In the data rows, 50 means zero.
How far apart are the two rows of each pair, measured in a hidden way? 0 means very close, and 40 very far. Two or three weighted sums of its numbers give each row a place; it is the straight-line distance between the places.
(59, 60, 33, 54, 34, 48, 66, 62, 54, 42)
(45, 33, 51, 51, 51, 55, 53, 31, 29, 65) 17
(35, 26, 56, 39, 51, 60, 53, 37, 39, 55)
(45, 34, 55, 47, 65, 37, 41, 31, 39, 56) 20
(71, 65, 43, 43, 46, 45, 52, 63, 62, 32)
(70, 58, 49, 41, 48, 51, 52, 65, 60, 27) 10
(65, 66, 44, 50, 49, 38, 51, 68, 59, 29)
(43, 39, 65, 51, 69, 55, 41, 36, 41, 59) 24
(34, 45, 65, 35, 61, 51, 25, 31, 60, 67)
(46, 34, 56, 53, 56, 45, 43, 40, 35, 58) 18
(61, 66, 39, 52, 39, 44, 59, 77, 53, 31)
(36, 35, 48, 60, 37, 53, 63, 46, 42, 70) 15
(56, 70, 37, 63, 48, 38, 50, 69, 60, 25)
(20, 47, 50, 33, 59, 58, 32, 42, 67, 72) 32
(46, 42, 62, 35, 62, 47, 30, 31, 49, 62)
(51, 42, 52, 65, 49, 41, 58, 47, 33, 53) 8
(39, 48, 47, 42, 69, 46, 19, 46, 47, 55)
(39, 45, 59, 40, 62, 58, 37, 40, 55, 57) 11
(62, 61, 41, 49, 45, 39, 51, 56, 59, 36)
(36, 23, 54, 43, 49, 61, 54, 38, 35, 56) 33
(35, 44, 60, 21, 61, 55, 32, 31, 53, 71)
(34, 22, 53, 52, 52, 54, 56, 37, 42, 66) 10
(65, 62, 45, 47, 49, 31, 51, 68, 59, 33)
(74, 58, 47, 49, 48, 43, 53, 56, 67, 39) 13
(68, 50, 40, 64, 28, 48, 70, 58, 44, 43)
(60, 70, 44, 49, 49, 48, 53, 69, 69, 35) 17
(71, 65, 51, 50, 56, 47, 39, 55, 56, 35)
(37, 47, 44, 76, 23, 48, 72, 49, 45, 79) 16
(54, 56, 46, 48, 48, 45, 68, 67, 52, 30)
(64, 59, 40, 44, 41, 35, 62, 68, 60, 36) 13
(42, 20, 52, 39, 52, 44, 42, 30, 34, 64)
(33, 51, 65, 37, 78, 59, 34, 38, 56, 61) 31
(40, 39, 52, 45, 55, 37, 48, 31, 34, 56)
(37, 28, 51, 54, 57, 46, 56, 43, 38, 57) 19
(68, 74, 43, 53, 50, 45, 51, 77, 59, 32)
(63, 74, 55, 45, 51, 52, 58, 58, 61, 30) 15
(40, 27, 55, 49, 46, 59, 59, 37, 40, 60)
(59, 63, 50, 51, 51, 56, 56, 68, 56, 31) 5
(39, 33, 57, 49, 50, 52, 53, 35, 41, 66)
(57, 47, 65, 24, 78, 37, 36, 50, 60, 33) 14
(43, 48, 45, 50, 76, 51, 48, 51, 49, 41)
(59, 61, 43, 58, 40, 56, 64, 66, 52, 35) 14
(42, 23, 52, 50, 52, 63, 54, 45, 30, 64)
(67, 57, 44, 56, 39, 43, 66, 68, 52, 41) 31
(43, 33, 53, 53, 50, 56, 54, 36, 37, 64)
(48, 50, 34, 68, 34, 56, 69, 61, 44, 54) 11
(45, 35, 61, 39, 63, 53, 38, 40, 45, 60)
(72, 51, 40, 62, 25, 47, 75, 62, 43, 38) 32
(43, 46, 48, 46, 75, 43, 24, 34, 51, 53)
(62, 67, 48, 50, 47, 51, 51, 66, 57, 38) 8
(63, 69, 48, 46, 48, 45, 50, 66, 61, 36)
(40, 48, 63, 35, 64, 56, 34, 41, 57, 57) 19
(63, 58, 48, 64, 28, 45, 74, 65, 48, 42)
(39, 45, 51, 41, 78, 38, 25, 48, 50, 51) 25
(31, 46, 54, 34, 63, 48, 25, 34, 55, 64)
(39, 35, 49, 53, 54, 50, 59, 44, 40, 53) 9
(34, 33, 62, 55, 52, 58, 61, 46, 36, 61)
(59, 68, 44, 50, 51, 43, 44, 66, 58, 37) 24
(33, 31, 52, 55, 39, 54, 59, 42, 42, 73)
(39, 45, 51, 25, 67, 39, 24, 41, 50, 56) 11
(58, 59, 41, 65, 24, 46, 78, 59, 50, 41)
(45, 25, 52, 49, 49, 54, 57, 40, 44, 57) 24
(33, 35, 66, 31, 70, 56, 37, 34, 47, 57)
(60, 61, 43, 44, 44, 42, 52, 73, 58, 27) 22
(38, 26, 50, 47, 50, 56, 48, 37, 32, 66)
(62, 67, 46, 62, 39, 50, 73, 70, 50, 30) 21
(47, 39, 55, 61, 69, 54, 41, 38, 45, 55)
(40, 27, 55, 52, 56, 53, 54, 36, 39, 57) 6
(68, 69, 43, 35, 50, 43, 48, 59, 60, 30)
(35, 45, 61, 32, 59, 49, 19, 34, 53, 61) 27
(70, 69, 48, 61, 51, 43, 49, 67, 60, 37)
(65, 64, 47, 44, 64, 44, 44, 71, 64, 27) 8
(32, 43, 33, 81, 14, 53, 68, 42, 50, 79)
(39, 41, 53, 45, 69, 44, 23, 36, 50, 66) 23
(61, 65, 42, 44, 48, 54, 49, 65, 63, 46)
(62, 66, 42, 65, 38, 57, 71, 72, 47, 36) 8
(56, 66, 46, 50, 42, 50, 51, 72, 63, 28)
(47, 27, 52, 50, 50, 49, 56, 45, 37, 60) 11
(35, 45, 55, 28, 64, 50, 30, 33, 57, 69)
(36, 49, 64, 33, 62, 51, 26, 31, 57, 59) 5
(46, 30, 54, 47, 51, 45, 58, 38, 26, 55)
(40, 24, 58, 63, 54, 52, 54, 43, 48, 59) 16
(41, 35, 56, 52, 46, 63, 61, 45, 43, 62)
(63, 69, 50, 48, 47, 48, 50, 68, 53, 40) 14
(69, 65, 41, 41, 48, 45, 46, 66, 64, 34)
(58, 64, 43, 49, 46, 42, 45, 58, 70, 42) 10
(60, 59, 43, 55, 37, 48, 63, 68, 53, 31)
(58, 54, 34, 59, 33, 44, 72, 59, 56, 32) 16
(69, 59, 47, 61, 34, 50, 67, 61, 39, 44)
(62, 67, 47, 51, 36, 59, 57, 65, 58, 40) 10
(65, 73, 40, 55, 46, 46, 50, 64, 55, 40)
(30, 53, 54, 51, 64, 56, 26, 34, 54, 67) 23
(67, 66, 47, 51, 44, 41, 42, 56, 73, 50)
(43, 41, 64, 44, 67, 56, 39, 25, 41, 68) 21
(63, 58, 40, 65, 29, 58, 79, 67, 49, 37)
(57, 67, 38, 47, 43, 52, 49, 60, 67, 33) 8
(68, 67, 46, 58, 50, 41, 48, 69, 57, 40)
(49, 34, 55, 48, 67, 46, 43, 25, 44, 60) 8
(58, 53, 60, 30, 77, 34, 34, 48, 57, 48)
(75, 65, 48, 50, 45, 53, 59, 71, 59, 34) 21
(41, 36, 59, 44, 52, 51, 55, 44, 38, 65)
(23, 43, 61, 31, 67, 67, 27, 29, 53, 66) 16
(67, 63, 44, 52, 42, 36, 60, 66, 53, 36)
(39, 34, 47, 63, 32, 67, 61, 46, 42, 66) 30
(37, 45, 59, 20, 72, 45, 35, 42, 51, 57)
(42, 17, 54, 43, 54, 49, 54, 36, 39, 58) 13
(64, 69, 52, 47, 40, 44, 58, 60, 53, 32)
(36, 46, 58, 32, 63, 70, 34, 34, 51, 67) 34
(69, 59, 51, 68, 28, 50, 76, 59, 49, 38)
(61, 62, 44, 47, 50, 33, 47, 68, 62, 22) 11
(71, 56, 46, 72, 29, 48, 72, 61, 47, 40)
(34, 43, 70, 43, 50, 55, 47, 24, 47, 62) 20
(41, 36, 57, 37, 79, 50, 35, 39, 47, 56)
(32, 45, 40, 59, 69, 59, 35, 38, 53, 54) 17
(33, 53, 46, 33, 77, 52, 41, 48, 65, 33)
(37, 47, 63, 49, 61, 53, 26, 35, 50, 59) 12
(48, 40, 46, 58, 29, 49, 59, 45, 34, 66)
(31, 48, 49, 68, 72, 51, 44, 48, 52, 48) 24
(60, 68, 48, 52, 54, 42, 43, 65, 62, 33)
(48, 33, 59, 34, 59, 57, 46, 34, 42, 61) 10
(25, 49, 63, 34, 57, 49, 33, 42, 60, 61)
(65, 60, 54, 42, 68, 45, 46, 60, 60, 27) 19
(36, 44, 52, 44, 70, 41, 42, 40, 49, 47)
(64, 68, 45, 46, 49, 42, 51, 71, 61, 38) 8
(38, 39, 55, 51, 57, 59, 51, 32, 42, 62)
(44, 41, 59, 52, 67, 50, 38, 32, 43, 62) 7
(38, 24, 60, 51, 57, 55, 56, 36, 38, 64)
(37, 44, 53, 39, 68, 43, 20, 30, 55, 59) 14
(64, 50, 37, 56, 38, 41, 74, 58, 49, 39)
(24, 51, 53, 44, 63, 57, 24, 42, 66, 62) 38
(66, 73, 41, 64, 41, 53, 60, 69, 49, 34)
(69, 67, 55, 46, 53, 42, 44, 55, 63, 42) 19
(30, 50, 65, 34, 74, 53, 31, 44, 54, 58)
(20, 46, 40, 49, 71, 49, 47, 44, 60, 51) 17
(60, 65, 44, 49, 42, 50, 48, 64, 65, 40)
(43, 31, 52, 50, 52, 50, 54, 32, 42, 63) 7
(62, 56, 43, 62, 36, 50, 71, 66, 48, 38)
(58, 61, 43, 67, 34, 45, 69, 60, 53, 29) 12
(63, 57, 40, 63, 35, 49, 76, 63, 41, 38)
(40, 26, 54, 39, 51, 46, 45, 33, 34, 70) 20
(62, 56, 37, 60, 44, 44, 68, 62, 52, 42)
(42, 27, 52, 49, 49, 52, 58, 33, 35, 66) 14
(42, 41, 41, 62, 84, 59, 36, 35, 42, 54)
(41, 31, 55, 49, 49, 55, 62, 45, 39, 54) 17
(63, 59, 39, 43, 45, 36, 51, 64, 60, 39)
(35, 46, 65, 45, 73, 51, 17, 44, 48, 56) 37
(39, 27, 54, 55, 51, 40, 56, 46, 35, 63)
(24, 42, 42, 52, 69, 56, 50, 51, 51, 51) 24
(43, 33, 62, 54, 54, 53, 62, 35, 36, 60)
(34, 31, 54, 51, 37, 55, 63, 41, 34, 68) 8
(63, 59, 53, 33, 66, 35, 33, 50, 56, 42)
(40, 36, 62, 37, 62, 51, 31, 34, 46, 66) 21
(43, 27, 59, 46, 53, 53, 58, 36, 34, 64)
(32, 45, 60, 29, 65, 40, 20, 40, 54, 58) 9
(38, 31, 50, 54, 53, 63, 51, 30, 32, 59)
(65, 54, 44, 68, 41, 50, 64, 60, 46, 48) 12
(46, 35, 38, 69, 32, 49, 59, 42, 39, 65)
(60, 61, 44, 60, 37, 37, 75, 72, 51, 35) 10
(57, 59, 51, 36, 52, 35, 43, 49, 68, 38)
(45, 28, 57, 44, 57, 44, 46, 35, 42, 61) 23
(68, 56, 52, 49, 49, 46, 52, 64, 65, 34)
(67, 76, 45, 58, 52, 48, 52, 74, 59, 36) 10
(62, 51, 46, 55, 24, 48, 70, 55, 50, 41)
(56, 48, 38, 69, 38, 41, 61, 56, 41, 61) 14
(41, 43, 50, 37, 62, 45, 30, 38, 56, 65)
(65, 66, 45, 50, 43, 55, 50, 63, 61, 41) 15
(61, 53, 37, 52, 35, 45, 74, 57, 53, 36)
(42, 34, 53, 51, 50, 39, 49, 35, 38, 54) 20
(59, 67, 38, 47, 37, 35, 51, 67, 70, 40)
(31, 38, 37, 57, 58, 49, 59, 52, 44, 61) 31
